Each run below is a few steps of one of 6 hidden systems, one row a step.
trace 1, Z707 (10 x 20):
[[ -3   9  -7   7   5 -15   7 -14  15  27 -12  13 -13  -7  20  -7 -11   3
    2  -5]
 [  4 -14  -3   9  14 -12  -6   8 -11 -22  -9 -23   3   5   9 -13  -8  10
   21   3]
 [-20   7  20   0  -6  14  -9  10   0  -9   3  -4   8   0 -17   0  27  -6
  -20   1]
 [ 14 -11  -9  -7 -19 -15   4 -12   3  24  18  17   4   1   3  11   6   1
  -13  -6]
 [ 25   3 -12   6   6  14   2  -6 -13 -14   5   6  -8  -2  -5  -6 -30  -3
   18   8]
 [-25  17   7 -15  10   5   1   6  11  -6 -34  -6  -6  -1  -8   0  -4  -6
   -7  -4]
 [ -8 -16   3  -2   3 -19  15  10  16   5  15  -9   1   2  18   8  23  13
    8  -5]
 [ 11   6   4  29  -4  17 -21  -2 -10   4  24  -5   6  -2  11  -9  -4  -5
   -3  11]
 [ -1  -4  -1  -6  -3  -7 -14 -12 -20  10 -28  16   9   0 -17  -1  -6   2
  -17  -1]
 [  9  -8  -5 -14  -5 -13  26   0   9 -24   8   3 -13   5 -18  -3   6   0
   13  -9]]
trace 2, Z569, 10 rows:
[[  7  -8  14   0  10  -4  20 -11  27 -17  11  16 -10   7 -11 -10   4  -2
    0  15]
 [-19  27 -19  -8  -8   3 -19  -4   5  10   8 -15 -12 -13   9  -6  -3   1
    3 -11]
 [ -1 -22   1  -6  16   9   2  16 -21   3 -12  -5  18   5   2  26  -4   9
   -5   2]
 [ 12   0  20  27  -5  -6  15  -6  12  -6  -6  18 -12   0   0 -16   8  -9
   14   7]
 [  2  11 -17 -19 -15 -15 -20 -15   6   8   9 -17   4   4   3  -9  -4  -5
  -18  -6]
 [ -8 -10   1 -11  21  21   9  13 -13 -11  15   3   9  -2 -14  14  11  16
   -3   5]
 [ -2  11   6  21 -13   7   8   2   5  11 -16  19 -19 -10   4   5  -8 -15
   12  -4]
 [ 18  -8 -12 -16   0 -23  -6 -10   7  -1  -4 -21   9  11  17  -4 -18   1
   -1   2]
 [-16   2  13  13  21  11  -1   6  -6 -16  11  -4   5   0 -12 -20  20  13
   -8   6]
 [-13   3   2  -3 -25   0 -10   1   8  22  -6  19  -8  -9  -2  22   4 -14
   -8  -7]]
trace 3, Z707:
[[ 14   2  -5  -3   0  24  -3  -9 -20   4   8  24   9  -2 -19   9 -14  -1
  -14   6]
 [ -2   7 -10 -12   2 -10  17  -8  13  -1 -20  18 -22  -2  -8   0 -17  -7
    7  -9]
 [ -4   4   0 -10   8  -2   9  11  16 -15  -2 -28  -4   2  20   3  -3   1
   24   0]
 [-19   5  16  17  15  17  -7  12  -2  13   8  -9  13  -5  13   2  19   7
  -12   6]
 [  3 -18   0  21  -8 -23 -11 -11 -10  18   1  19   3   2  -3 -10  10   4
  -12  -1]
 [ 22  -4 -10 -10 -18  -5 -11  -8 -15 -25   3  -1  -1   5 -23  -9 -11  -5
    8   2]
 [ -4  18  -2 -29  -1  22  15   5   5  -6  -5  -1   1  -1 -14  16  -4 -11
  -12  -8]
 [ -4  -3  -1   3  15  -2  24   3  23  20   4   9 -10  -3  24  16  -4   3
    7  -1]
 [ -2   4   3  24  13  -2 -18  -3  -1  -2  -2 -11  -3  -4  21 -20  -9   8
   19  13]
 [-16  -4   9   1  -2  -9 -18   5 -21  -5 -18  -9  15   3 -16 -12  19   6
  -15  -5]]
trace 4, Z786, 10 rows:
[[ -7 -13   2  -2  35   0  10   5 -12  -5   3   0  13  -1   0  -4  12  29
    4   6]
 [-14  16   3  -9 -20  14 -14  -1   6   3  14  17  -8 -17 -10  14  12   0
   12   7]
 [ 24  -9  -5   5 -28 -11  -1   4  -9  -7  -4 -14   3  11   2   1  -8 -21
    1 -12]
 [  8  -2   6  11  32   1  23  -9   3  -7  -8  12  -3   8 -10 -22 -10   3
  -12   4]
 [-25   5 -11 -22  10   5 -19  -3  17  14  10   2  -4  -8   7  16  -9  10
  -11   8]
 [  2   3  -4   7 -14  -4   1  16 -12  -2  -3 -21  -2  -8  19   5   7   4
   31 -14]
 [  5   3  28  24  -6   7   6   0  -5  -5  -8  14   5   5 -14 -14  16 -14
  -16   1]
 [  9 -20  -7 -23   3 -17 -10 -17  11   2  14   6  11  10  -3   8  -5   8
  -18  14]
 [  3  18 -24  -8  10  10   5  -2 -11  -7  10  -5 -11 -12   1  -8 -14  14
   24  -8]
 [-20   3   9  13  -7  16  -1  20  -2   0 -18  -2 -10  -1  -7  13   0 -23
  -12 -11]]
trace 5, Z26:
[[  6   5 -11  -5  18  13  18  -2 -17 -15   8  15  -6  -5 -22  -9   0  16
   10  -4]
 [ -7   7  -1  17 -18   0 -16   3  15   2  -5  -5 -19   0   7  -2 -17 -27
   -1  -3]
 [  6 -10   1 -28   6 -16  10   4   0  -6 -14 -20  17   8  11   8   6  12
    7   0]
 [ -5  17  12  23  17  20  11  -2   2   6  14  13  -4 -10   4 -13  10   8
    2   7]
 [ -7 -21 -10   3 -14 -18 -27  -1  -5  17  -2   2   2   3   1  12  -8  -5
  -16  -4]
 [ 15   2   4 -21  -2   3  18  -4 -10 -26  -4   6   5   1 -23  -3   8   8
   13   2]
 [ -3  26   2  16  -4  19   2   0  16  11   7  -7 -10  -1  10  -6  -9 -22
  -15  -5]
 [ -7 -26 -15 -16  15 -20   0   8   0   5  -5 -12   3   5  12  16  -9  16
    3  -4]
 [  4  13  15  12   5   9   0  -8  -1 -15   0  16  -5 -12  -7 -19   9  10
   27  19]
 [ -5   3   3   8 -22  -8 -16   2  -4  22  -6 -11   9   4   7  -1   7 -16
  -28 -13]]
trace 6, Z786, 10 rows:
[[ -1  18   2 -19 -15  -1 -16 -11   6   6   8 -15  15   6  -2  -7  10  -9
  -30  -1]
 [ 12 -23 -13   4  14   2  18  12 -16 -12  25  -5   2   5  -2   6   2  13
    8  -6]
 [ -3  15   5   7  -3  19  -3  -7   3   3 -10  30 -15 -12 -11   7 -14  -7
    9  11]
 [ -3  -3  -9 -15 -15 -25  -9  -2   5  10 -19 -20   3   9  10   2  -7 -11
  -14 -15]
 [ -3  -3   6  18  29   0  18   5   4 -14   9 -10  -2   4   5 -24  11  13
    6   1]
 [ -9   8  11  -8  -4  24 -17   0   2  12  12  15   9  -9  -2  23   3  -1
  -11  18]
 [ 17 -11 -14  -7 -25 -24   7   0 -15   6  -5  -2   1   1   4   7   4   2
   18 -17]
 [  0   9   7  20  10   4   3  -7   1 -21  -3   4 -12   4 -19 -33  -5  -9
   -6   2]
 [-10  -9   0 -25  12   7  -5   4  16   3   0  -7   8   7   6  24 -13  -2
  -21  12]
 [  5   8 -12   6  -1  -6  19   2  -3  15   6   1  -7 -13  22   0   6  15
   27 -12]]
trace 7, Z26:
[[  7 -11 -12 -11 -20 -29   4  -4   5 -17  -5  -5 -12   9 -10  -9   0  -7
    8 -13]
 [  1  18  19  -2   5  25   5  11   6 -22   2 -24   9   3   4  -2   5 -10
    5   9]
 [-15   2  -5   0  15   2   1   2   3  36  -7   8   1  -7  22  17  -4   9
   -9  -4]
 [ 13 -25  -6  11   0 -24   1  -9  -6  -7  11  16  -6   1  -7 -11   4  16
   18   5]
 [  2  16  14   3 -16  15 -22  -2  -9 -17  -5  -9   8   3 -19 -13   3 -15
  -12   8]
 [-10   6  -5 -22  -1   3  22  10   7  15 -10  -2   2   1   0  22   3  -7
  -18 -19]
 [ 14  -9  -9  10  14   0  16  -4  14  -5  26   5 -13  -1  13  -1 -12   7
   20   9]
 [ -3   6  -1   7   2  -3 -37  -7 -13  -2 -17 -14   6  -2   6 -15 -14   3
    3  11]
 [-17   0  11  -6  -4 -13  17   7  -2   1 -25   7   1  -1 -14  -1  28   2
   -7 -16]
 [ 12  -5  11  10  -8  10  10   1  20   0  36   6   1   4   7  10   9 -11
   -5  10]]
trace 8, Z569 (10 x 20):
[[ -4   2  -2  16  -4   9 -12   9  16   3   8 -20 -11   3  22   6 -20 -21
   -1   1]
 [  1   0  15 -15  12  -4 -19  -8  -3  -3 -18  -1  19  -1   5  -1   2  17
    6  25]
 [ -7  -7   0  19  -4 -16  14  -1 -10  14   3  15  -4  -5  -6 -14  26  10
   -3 -17]
 [ 13  -9  -7  -5 -27   4  -8   5   2 -10  18  -6  -4   9 -10  15  -9 -24
  -11  -5]
 [  9  23   4 -22  14  19  12  -9   2 -14  -5   4   5  -5  -7  -4  -5   9
   12  15]
 [-15   4 -13  20  21  -3  10   1  -1  26  -7   3 -11  -4  14  -7  -9   2
  -10 -17]
 [ -5 -31   4   3  -2 -10 -21  11  10 -13   4 -12  -1   9   8  14  -9  -7
    4  13]
 [  1  20  20  -6 -13  -1  -2  -4  -5 -10 -12  -2   9  -9  -6 -14  27   7
   17   5]
 [  9   0 -11   4  -9   0  13  -3 -12  27  12   8   8   3   0   3   6  -5
  -29 -18]
 [ 12 -14  -7  -2   6  13  -1  -3   6 -20  23  10 -10   4 -12   9 -21  -5
    7  15]]
trace 9, Z66, 10 rows:
[[ 20  10  -2  -9   8  -6  16 -21  20  -9  12  10  -7  -2   7 -13  -5   8
   21  16]
 [-20  14 -10   0   3   3 -25   6  -8  -9   2 -29   0  -1  -2 -16   2   0
   -8  -8]
 [-14 -18  14   7  -5  -1   5  17  -2  19 -16  12   3  -5   5  31  14  -1
   -2  -3]
 [ 37   6  10   1  -7  -2  10 -23   6  -5   8  17   7   2  -1 -14  -2   0
   10  16]
 [ -9  -1 -23 -12  11  -1 -15   0 -15 -13   5 -20  -1   6 -15 -12 -12   4
  -16 -11]
 [-24  -6   3   7   3   7  16  20  10  10  -7  12 -16  -6   3  24   6  -4
    4 -10]
 [ 27  15  13   2 -16  -2   3 -14  15   1   3  -4   6   1  21  -7  -3 -11
   12  14]
 [ -6  -5  -7  -5  17  -8 -15   0 -23  -5  -7 -18  16   5  -5 -18   2  17
  -13  -3]
 [-22 -14   5  12   2   1   4   6   5   9   1  30 -17  -7 -15  14   9   0
   -5  -2]
 [ 25  10   1 -14 -25   5   1  -9  13 -11  18  -2  -1   0   5   9  -6 -11
   14   9]]
trace 10, Z323:
[[ -9 -10 -12 -11 -22  -7 -21  11  -7 -20   6  -9 -10  -4 -12  10   1   0
   21  -4]
 [  9  30  16  -2 -17  22  15   3  -4   5 -13   4   5  -7  -1   6   7 -16
    2  -2]
 [  7 -15   2  10  20  -8  18  -7  14  22   7   7   6  10  15   1  -8  -2
  -26   4]
 [ -6 -13 -13  -9  18 -11 -19  -3  -4 -22   8 -13  -3   2  -6 -12  -9  19
   14  10]
 [-15  22   1   5 -24   6 -11   6  -9  -2 -12   2 -11 -13 -12  -3  12  -9
   10 -13]
 [ 14 -10  13   3 -10   2  24   8   5  17   2  10  11   5  11  25   9 -11
   -9  -3]
 [ 16  -1  -1  -7  28   3   1 -18   9  -9  14  -2   8   7   6 -15 -17  10
   -5  22]
 [-25   4 -17   5   2  -9 -23   0 -11   0 -12  -7 -12  -3 -11 -17  -5   5
   -6 -14]
 [ -2 -10   8   1 -21  -4  15  18  -9  -5  -5   7  -4  -6  -5  22  20  -2
   21 -11]
 [ 22  15  16  -3  -3  16   9 -13  22   2  13   4   6   3  13   2  -6 -14
   -2  19]]
trace 11, Z66, 10 rows:
[[ 12  16   0   9  10  36  -3  -2 -10   9  15   2   9  -4   7   6 -16  -6
  -11  10]
 [  2  -4 -21   3   3 -13  -7  -2 -13  10 -24   0 -10  -4   9  -1 -26   4
   17  -9]
 [-11 -11   9   4   0 -26  15   3  21 -18  -4  -3 -13   5  -3 -13  19   1
   12  -5]
 [ -7  11  18 -10  -3  12 -11  -2  15  -1  16  -9  15   4   0   3  16  -7
  -25  13]
 [  8   4  -8   0   3  19  -8   0 -31  22   3  12  14 -11   4  15  -7  13
    1   2]
 [ 13 -14 -10  21  -7 -13   6  -1 -10 -11  -8  13 -19   2  -9 -11 -16  -6
   18  -7]
 [ -8  -1   0 -22   1 -13   9   1  28 -20  -3 -17  -7  11  -9  -2   2 -11
  -11  -4]
 [-13  21   6  -4  12  20   8   5   5  18  13  -5  11  -8  15   5  16   9
  -12   0]
 [ 10  -5   0  26  -7   4 -22  -4 -16  17   0   7   4  -6  17   1 -13   1
   11  11]
 [  6 -19  -3 -11  -5 -24  -2  -4  -8 -20 -23   5  -3   7 -18  -3  -3   4
   14   1]]
trace 12, Z323 (10 x 20):
[[ -7  17 -12 -22   8  -3  -9  -7   1 -24  -7 -18  -5   0 -14 -21  -7   4
    4  -3]
 [-24   6   1  18  -6   8   9  22  -4  11  -8   0 -15  -7   1   9  11 -10
   -2 -23]
 [ 15 -16  13  -2   1   0   6   0  11   6   7  12   9   0  20  24  -1   5
   16  21]
 [ 13  18  -4  -7   3  -5 -16 -25   2   1   5 -10  10   3   5 -30  -6   4
  -11  10]
 [-17 -14  -8  10   1  -6  -2  13 -21  -1  -3  -3  -3   4 -21  -6  13   0
  -20 -23]
 [  2  -5   4  -9  -5  12  14   7   8 -16   8  20 -12  -7 -11  24   3   0
   22   8]
 [ 12  26  -6  -7  -3   7  -1 -12  16  13  -4 -10  -1   0  23  -2 -24 -14
   -4   4]
 [ -8 -16   2  17  22 -15   4   8 -15   7 -16 -14  10   8  11 -14   6  11
   -8  -9]
 [-13  -8  10   4  -5  -5 -12  -2   9 -18  15  16 -10  -9 -15  -2  20  11
   15  14]
 [  9  21 -10 -19 -29  14 -11  -3  -3   9  10  -5   5  -5  -2  16  -6 -16
   -9  -5]]

Which system made each of these runs?
trace 13:
[[  0   1  -5 -11  36  11   0  -5   4  -1  -9  -2   4   0  11   2 -24  16
    9  17]
 [-25  22  -4  -9  -9   6   2  10   0  20  -8  -1  -5 -16   6  12  16   4
    1 -16]]
  Z786
trace 14:
[[  2  -2   6  26  16  -6  16   4   0   9  10 -10   4   4  20 -20  16   9
   -3  -6]
 [ -2 -18   7  16  -3  -7 -34  -5  -3  -4   5  -3   7  10  -5  -7  -6  -8
  -18  15]]
  Z707
trace 15:
[[ 14  10   9 -10 -18  -5  18 -16  16  18  11  22   2  -3   0   7  14  -6
   -8   0]
 [ 18  -4 -14   3  12  11  -6  -2 -15 -10  29 -17  11   4   5  -9 -11  10
    3   5]]
  Z66
trace 16 (2 x 20):
[[ 10  -9 -16   1   6 -16 -13 -12 -26  -4  -8   0   5   1  -9 -21  -8  17
    6  -4]
 [-23 -18   1   4   2  -8   5  11  11 -15   3  10 -20   4 -24   5   8  -6
   -7  -8]]
  Z66
trace 17 (2 x 20):
[[ 20  17   8  -4 -18  26   0  -3 -18   0  -5  13  10  -6 -10   9  -3 -10
    1   6]
 [ 11  -5  -3   0  13 -11  23 -14  11  16 -11  13   0  10  -1  -6 -12  -8
  -25  -7]]
  Z323
trace 18, 2 rows:
[[ 23   9  15  -7  -6  -3  -1 -13  -8  10  -5  -7  30   4  13  -9  12   4
   -9  10]
 [ -1  -7  -4  11  13  -3   1  -9  -5  -1  19  10   0   6 -19 -23   8   4
  -28  -4]]
  Z323
trace 19 (2 x 20):
[[-11 -10  -4  -9  21  16  -4   8 -16 -21   0   3   0   4 -30   2  -7   5
  -13   2]
 [-15   6  -1  -4 -23  -9   8   3  22   9   1  11 -23  -6  -2  14  10 -13
    2 -13]]
  Z707
trace 20:
[[ -3  -5  10   1 -23   9  -1  16  -7 -23  10  -3  -2   2 -23   7  20 -13
    0  -5]
 [ 31 -10   5   0  -7  -4  19 -12  13  -5   6  14  -1  11  -1   5 -13 -15
   -3   9]]
  Z786
trace 21:
[[ -3  12  14 -26 -10  -2  -4   1  11  -3 -23  -6   8  -4  10  15   6   3
   19  12]
 [ 11  12   4  17   8   2  22  -4  -5  22  11   1   7  -3  17 -16  17   9
   -4 -10]]
  Z26
trace 22, 2 rows:
[[-12 -15  -7 -28  12   6 -16   5   1 -12  14  -3   6   2 -12  23  -6  11
   -7  10]
 [ -6  12   9  13   1  11  19  11  -8   0 -14  11 -10 -15   0   2  10   4
   29  -7]]
  Z569
trace 23 (2 x 20):
[[ 14  12   8 -21  -7 -11  23  -5  12  10 -19   1   9   0  15   7   9   3
   10  -1]
 [ -5   7 -10  22   0  -2  -5  -7  -4  12  25  -3  -5  -2   1 -23  10   2
  -18 -13]]
  Z786
trace 24 (2 x 20):
[[ -3  -3  14  -7   6   9  20   4   8 -28  -2  17  -9   1 -28   1   9  -2
    4   8]
 [ -5  27 -12  -4 -10   0   6  -3  16  20  -1  -8 -13  -9  19   0  -7  -9
    3 -15]]
  Z569
trace 25:
[[  9   5  13 -23 -13  -5  19  -3  24 -23   6  -2  -2   5  -8   1  14  -7
    7   5]
 [  0  14 -14 -11  13  19   0  -2  11  17  26 -12   3  -3  19   9 -12   2
  -13   1]]
  Z707
trace 26 (2 x 20):
[[-17  14 -15 -14 -16 -16 -16 -11  12  19   5   6 -11 -13   2   0   6   4
   -3  -9]
 [ 21 -13 -11  10  -2   0  14  14 -26  -4   0 -13   5   3   9   6  -7   2
   17 -13]]
  Z707
trace 27 (2 x 20):
[[  4 -15 -23  20  -8  -8   4   4   0   7  17   4 -22   2   3   4 -16 -10
    1 -18]
 [  8  -7  16 -12  -2   1  -2   7  -5 -21 -26 -10  12   5  -1  10  -6  -4
   18  14]]
  Z323
trace 28:
[[-12   9   5  -7  29  14 -17  -7  11  -9   3 -10   3   1   5  -8 -13   6
   -8  23]
 [ -8   6  -4 -20  -6  11  12  16  -8  13   2  -8   9  -9  10  27  13  10
    7 -13]]
  Z786
